In the data rows, 128 means zero.
Here are some points, one per row:
[ 92 155 176 125 122 123  77 132 137 170 142 164 137 139  75 176 161  91 168 122 188  91  94 142 142 154  92 109 136 151 100 136 110 153 134 163 149 163 199 160 127  84  88]
[ 72  88 134 116 159 107 122 143  91  89 112 109 135 131 139 102 160 151 134 149 153 143 157 115 106 176 106  75 152 114  89 122 131 133 185 122 135  92 169 108 155 131 137]
[ 45  89 115 186 112 219 124 190 137 170 132 163  83 105  87 176 110 135 143 122  93 126 119 159 162 108 156 175 103  80 132 152 127 189 181 133 106 201  41 108 147 122 128]
[105 147 156 148 123 167 141 160 107 108 113 145  73 120 113 138  93 136  90 152 129 151 184 132  93 123 159 157 126 150 156 135 148 101 148 146 197  96 109 134  55  91 123]
[135 156  63 213 211 118 122 124 164 118 174 160 136  96 113 119  85 140 171 151 129  94 117 124 153 199 110 128 144 144 161 133  81 109 172 154 172  69  99 163  94 169 103]
[121  84 126 116 153 167 148 125 137 155 149 123 111 134 154 130 128 104 204 174 152 187 119  99 143 102 167  80 166 145  71 163 151 121 137 147 181 110  94 152 131 158 122]
[148 220 104 139 101  77 133 127 118 111 117 141  58 131 130 126 137 122 130 159 141 141  95  89 122 102 119  43  96 107 140  95 145 117 138 121 185 151  94 150 151  74 132]
[192 196 123 156  74 216  81  53 150 183 126 121 134 116  96 121 128 150 101 121 154 174 139 102  23 101 133 139 147  92 138  98 127 153 208 176 131 165 169 125 147 115  71]
[102 137  67 124 173 104 110 130 108 151 100  77 130 107 158 169 173 132 114 114 123 113 170 157 105 195 123 170  54 150 192 132 134 140  87 202 138 169  55 143 139 135  98]
[149 113 103 181  98  86 107  79 168 122 159 112 170 162 134 135 125 123 101 115  95 105 139 126  63 121 112 110 150 154 106 129 138 100 161 146 103 115  62  89  94 148  98]
[150 102 171 181 105  96 144 140 120 146 121  67 161 106 120 138 112 159 140 127  77 115 132 138 115  66 103  54 134 117 131 140  35 178 108 152 137  78 132  97 139  87 118]
[126  94 105  98 152 162 165 110  97 141 189 155 218  67 118 110 195 154 129 167 145 151  91 167 108 128 134 133 109 141 140  40 137 161 131 175  80 177 176  98  69 118 121]
[155  53 134 112 135 168 149 114 114 110 111 148 123 110 126 129 171 127 152 135 131 136 110 139 113 107 174  84 145 104 149 100  46  55 131 180 140 123 179 191 143 112 159]
[150 108 130 116 128 102 172  61 130 138 109 133 180 168 129 139 166 113 171 163  87 136 171 106 162 135  92 134 137 116 176 183 174 117 155 119 169 158 132  99 138 139 151]
[102 142 175 112 178 137 172 128 161 109 193 120 168 157 137 139 103 136 124 133 112 122  55 141  72  88 162 134 150 140 126 182 170 113 104 152  91 114 139  91 130 120 120]
[100 134 153 109 153 140 130 131  79 129 132 115  64 102 180 176 152 129 140  90 145  76 101 122 102 124 142 128 158 145 137  96 122  90 174 160  75  87 130  92 114 116 159]
[145 111 150 133 132 212 112 104 123 157 141 127 176  82 138 113  95 134  94 136 159 109 131 114 155 123 113 120 190 163 142 103 128 127  81  79 136 151 175 117 160  47 109]
[172 188 167 148  88 166 105 180  87 143 172 102 166 107  96  70 139 140 144  96 149 143 177 157 172 104 121 132 110 146 165 148 152 127 137 102 128 110 142 123 125 123 127]
[112 155 155  56 183 121 126 111 193 153  90 140 152  45  91 137 133  93  98 176  98 123  91  71 116 115 139 217  92 113 149 110 119  92 138  72 114  77  72 142 135 126  63]
[128 136 172 123  95  86 157  95  87  92 103 195 216 115 158  95 134 128 147  66 111 111  66 128 113 166 139 147 156 125 157 162 138 156 213 146 163 127 101 151 126 149 112]
[136 103 135 167  62  96 128 181 191 152 127 142  70 113 188 145 127 125  93 107 112 159  90  95 130 159 124 118 138 153  92 163 138 111 146 155 114 148 162 135 122  96 137]
[109 160 117  83 129 123  89 133 133 116  73 115 146 165 107 143  73 199 163  95 105 129 144 104 110 150 127 176 174 159 111  80 102  92  97 109 146 157 110 105 178 184 147]
[ 94 121  91 158  82 137 171 181  94 111  73 115 101 117  90 115 131 135 139 120 132 115 112 133  94  84  97  90 116 128 117 119 187 132 128 117 146 127  39 164 102 164 132]
[152 129 153 168 132 167 125 108 112  96 116 189  87 177  54 138 136  81  55 106  93 149 197 107 137 141 132 127 138 164 128 119  98 133 100 148 131 178 162  98  74 151 175]
[144  77 149 111 139 175  82 132 141 156 153 166 169 129 126 145 130 153 110 105 111 123 154 120 107 149 150  20 133 136  93 133 158 166 105 102 117 103  43 185 119 111 178]
[153 172 117  53 179  81 150 142  79 101 124 143  98 144  93 134  68 175 112 131  88 146  88 180 155 113  64  94 138 117  74 162 101 133 165 132 121 125 154 100 121 131 114]
[108 138 110  78 107 130 142 146 188  84 113 135 119 181 111 142 149 114 139 145 171 148 135 145 155 123 182 101 144  98 147 118  36 190 116 125 168  72  98  86 128 133 130]
[131 114 134 114 123 175 126 146 150  98 128 134 203  86 186 114 118 123 133 165 126 110 178 105 137 119 114 161  76 155 121 114 132 182  44 138  92 133 209 142 105 110 119]
[122 146 168 164 204 112 117  46 149 111 181 116  84 106 141 120 108  89 102 125 120 167  92 192 134 149 114 137 123 129 121 129 148 117  98 133 153 110 130 179 175 157 166]
[160 124 134 145  99 129  88  60 121  88 145 152 103 110 141 158 121 180 102 108 159  74 102 100 196  72 190 116 114 142 168 119 155 127 151 193 141  94 151 116 161 176 120]
[143  72 139 166 143  76 102 157  79 144  79 111 150 178 117 105 124 110  72 144 120 139  55 173 136 108 156  95 118 182 136 147 129 123 117  98 108 141  92 131 175 138  82]
[176 139  88  80  96 140 221  97 151 138 131 119  87 167 114  79  71 120 134 109 133  68 156 135 151 172 172 121  72 166 100 116 129 143 157 115 158 111 145 180 137 118 128]
[ 85 127 126 143 109 152 101 155 169 148 162 130  86 176 141  86 116 117 146  84 123 161 101 142  92 167 105 104 105 150 170 134 160 125 116  98 127 120 163 102 147 180 162]
[ 86 116 116 133 168 175  98 116 122 148 143 100  90 190 175 107 192 137 149  85  48 147 110 179 148 134 133 137 110 121 161 113  87 100 124  85 127 162  99 110 102  59 111]
[132 126 135 176 120 117 158 137 104 120 163 127  65 139 171 127 138 116 144 206 118 127 124 121 147 137 136 161  55 107  86 134 140 131  98 134 145  97 170 102 157 173  87]
[127 173 106 177 120 157 131  79 130 111  61 124 146  88 172 139 133 138 153 164  97 106  66 167  87 144 142 147 134 127  70 150 152 147  72  62 151 169 128 139 113 127 197]
[ 30 123 120 104 111 150 155  93  99 144 159 115 131 153 139 144  92 108 107 137 135 122 127 107 165  69 110 118 130 165 136  89  77 124 168 129 107 215 128 130 102 163 141]
[168 118 160 178 199  84 137 151 121 145  81  71 132 152  98 116  45 121 165 137 110 102 176 123 129 130 179 114 118 118 139  99 178 134 117 188 108 149 209 150 141  87 129]
[147 214 158 127 128 156 175 210 114  63 178 106  73 123 110 138 207  88 136 100  84  73 112  41 140 166  81 150 173 145 124 110  95 171  80 102  65  95  73 130 143 162 112]
[106 162  93 157 107  53 101 168 117 168 108 172 213 105 157 127 156 105 143 159  77 156 166 175 215 109 175 157 200 121  75  62 174 139 123 154 129  62 138  99 137 137 139]
[122 122  38  85 104 142 116 103 141  84 151 118 115 114 102 116  93  69 151 133 131 127 125 158 101 111 129 144 180 141 138 178 134 133 164 167  43  97 142 144 173 133 170]
[104 120  77 140 171 136 109 127 108 143 118 128 141 131 111 114 169 165 152 133 120  99 154 138 107  98  98 130 105 153 138 141 110 107 151 104 205  89 184 118 156 138 125]
[131 122  83 123 114  53 124 156 122  90 152 164 133 148 105  94 138 120 118 133 168 119 120 152  73 102 154 178 121 104 143 147 115 103  78 102 181 152 183 118 131  84 134]
[127 122 155 179 111 145 110  87 112  96 108 127 134 116 146  97 101 106 153 125 162  94  84 156 150 130 105 168 162 112  95 131  74 100  90 131 116 137  78 158  93 175  63]
[128 147 101 113  94 101 168 101 120 107 130  89 112 110  74 196 167 156 121 115 129 178  75 117 160 196 195  65 112 100 133 137 134 110  88  96  56  89 159 128  64 154 114]
[ 91 130 112 136 124 101 152  64 116 167 137 162  80 113 104 138 143 126  94 107 130  96 161 130 170 133 121  58 178  88 154 174 153 122  86 103 113 131 210 102 117 133  96]
[ 57 143 119 120 113 132 114 117 139  88 181 148 146 145 136 116 112 105 120 127 111  79 224 133 126 127 133  79  95  93  90 160 106  81 126 128  92 143  50 132 159 100 121]
[131  85 112  81  86 130 102 167 151 140 133  83 227 184 120 118 151 120 125 107 106 140  46  74 126 152  65 163 143  48 102 101 170 101 104 163 162 132 173 139 117 130 168]
[134 122 141 134 120 120 102 137 101  91  94 134 128 103  88 107  85 143 180  58 131 192 169 119 168  99 154 125  90 193 125 166 146 111  94 143  77 137 120 133  90  96 111]
[172 155  98 160 128 200 147 159  97 182  88 150 169 196 172 159 145 133  84  94 204 158 142 143  93 141 117 217  90  95 103 150  87 123 124 141  71 104 181 144 136 122 118]
[198 163 128  63 177 156 152 199 137 144 143 179 200 116 122 152 119 168  94 155 132  98 154 119 144 108 128 102 102 124 123 134 136  88 119 115 147 197 133 175 145 150 146]
[129 103 148 125 116 112 111 118 117  70 135 176 130 119 159 157  65 122 172 103 128 150 118 102 112 144  86 115  98 112 183  77 146 140 124  74 133  92 147 130 154  98 135]
There is one direction along which these points spread out most. Take the direction at right angles to it along which they spread out most. Then take the direction at right angles to both along which they spread out most. Go by this last direction. For each point below, how far along it does it lie, from 0 to 99? The average is 50, and the first point in the table lies past the average. One standard deviation of the points above along it is 16.
[135 104 177 156 111 153 134 134 203  92  52 107 116 146 127 134 190 162 123 181 135 114 165 178 136 105  82 218 120 126 168 123 167 116 185 110  73 118 132 168 163 131 109] 44
[112 147 157 161 123  58 172 147 183 170 117 149 108  86 139  71 140 147 134  93 123 132 147 147 132 141 145 120 141 125  93  77  61  92 102 120 114 188 151 115 179 181 150] 48
[171 135 102  79 115 113 124  96  98 104 117  74 179  92 130 157 118 103 138 136 129 111 150 143 154 159 136 158 116 136 136 187  90 148 136 116 200 117 111  99 144 112 178] 37
[ 70 185 145 134 136 151 156 138 179 180  76 106 171 140 172 121 129 154  84 170 168 169  95  78 134 123  82  96 134 124 195 138 143 140 105 183 151  96 114 112 134  91 184] 42
[127  94 119 136 206 121  93 112 180  63 107  95 116 116 136 106 159 116  95   1 162 146 145  73 165 111 139 123 113  89  34 103 152 155 168 114 166 159 121  74 106  91 108] 55
[171 117 150  55 129 160  97 167 114 156  98 108  96 121 151 127 115  57 134 164 121 129 150 143 101 132 111  80  97 122 144 125 129 123 142  94 145 111 139 145 106 225  97] 51
[180  65 147  89 136  96 219 128 113 161 167 134  56 143 116 159 129 125 124  84 155 138 148  77  98  67  34 189 171 114 119 120 154 168  48 100 100  88   2 185 133 134 108] 40
[ 96  95 140 149  97  91 138 167  96 104 185  91 165 128 135 160 114 118  68 155 145 152 161 128 143 143 159 159 169 133 130  88 152 152 160  68 145 193 104 144 151 117 115] 46
[205 113 100  98 104  83 113 195 184 116 144 125  91 134 163 144 121 110 156 127 152 112 146 167 131 108 119  96 182 119 169 124 148 117 188 106  93 149 154  76  75 142 123] 55
[154 121 150 179 137  79  79  89  99 169 114 118 147 119  82 112 116 134 144 180 178 127 116 123 122 157 116 166  73 115  76 117 135  74 170  82 119 142  49  66 112 108 187] 39
[129  47 145  26  78 121 103  96 113 156 124 145  39 125 125  77 107 147 122 160 115 126 103 134 128 187 131 144 137 109 147 144 152 134  88 183 131 104  70  73 133 113 121] 49
[110 172 116 100 130  80  62 110  99 181 135  86  46 144 152 101 129 156 110 154 123 137 153  89 114  88 172 189  99 137 133 183 108 203 110  86  76 129 210 198  68 116 170] 69
